Read these off the array that follows.
1) Give the bottom entry of the column that holds the largest entry.
2) Give the entry just right of 132.
3) Give the 4th-last entry, reading row by row.
4) Give the fifth-last entry, reading row by row.
5) Give the fifth entry, reading row by row.
6) Give the top-right entry.
7) Give the bottom-right entry.
8) Give the entry in the bottom-left corner.
[[128 133 119 133 133 124 133 122 129 128 122 103 137 140 119 135]
 [118 127 124 128 124 119 130 128 137 130 137 134 132 128 145 121]]
1) 145
2) 128
3) 132
4) 134
5) 133
6) 135
7) 121
8) 118

M = ((111, 126, 134, 128, 130, 137, 125, 148, 125, 128, 126, 139, 108), (123, 131, 129, 125, 130, 131, 125, 135, 118, 125, 131, 126, 122), (129, 120, 126, 133, 126, 129, 132, 123, 144, 133, 122, 138, 131), (105, 111, 121, 130, 129, 144, 132, 143, 130, 126, 125, 149, 116), (122, 130, 128, 125, 130, 132, 126, 135, 117, 124, 131, 127, 122), (125, 122, 134, 135, 127, 129, 130, 131, 147, 136, 120, 142, 122), (140, 143, 142, 128, 128, 118, 122, 127, 131, 133, 126, 118, 125), (110, 109, 117, 131, 128, 142, 134, 135, 135, 127, 124, 149, 123), (113, 120, 129, 130, 129, 137, 129, 142, 132, 129, 124, 143, 115), (133, 146, 150, 128, 129, 119, 119, 139, 130, 135, 125, 121, 113), (134, 140, 150, 133, 128, 120, 121, 136, 143, 139, 120, 130, 114), (141, 139, 140, 130, 127, 117, 125, 123, 137, 135, 125, 121, 129), (137, 139, 145, 132, 127, 119, 123, 130, 141, 137, 122, 126, 121), (117, 119, 130, 133, 128, 135, 130, 137, 140, 132, 122, 145, 118), (116, 131, 136, 126, 130, 133, 123, 146, 121, 127, 128, 133, 111), (114, 124, 129, 127, 130, 136, 127, 142, 123, 126, 128, 136, 116))
The 3rd smallest entry is 109
The entry just right of the smallest entry is 111
The third entry in reading order: 134
The first entry in reading order is 111
Which number is the second entry in reading order?
Answer: 126

data =
[[151 123 135 123 119 120 129 129 138 127]
 [146 132 133 130 114 134 112 124 126 114]
 [125 145 143 136 113 132 111 111 124 113]
 [115 124 135 125 151 136 124 144 123 118]
 [123 122 144 119 126 133 121 126 138 125]
 [117 129 121 131 141 124 145 141 116 136]
 [111 137 125 134 121 124 112 115 117 116]
 [119 119 122 126 144 137 137 126 124 123]
 [126 149 130 124 125 137 108 118 125 108]
 [141 123 132 119 122 143 118 124 127 117]
 [127 113 119 110 127 120 125 135 144 135]
 [112 133 119 125 137 124 110 121 121 126]
 [132 126 140 139 123 133 130 132 109 123]]
Counting starts at 0.
Read off the entry at row 0, column 2.
Answer: 135
The entry at row 1, column 2 is 133
The entry in row 1 and column 0 is 146
The entry at row 0, column 1 -> 123
Read off the top-left entry.
Answer: 151
Read off the entry at row 2, column 0.
Answer: 125
Read off the bottom-right entry.
Answer: 123
Read off the bottom-left entry.
Answer: 132
The top-right entry -> 127
The entry in row 2 and column 2 -> 143
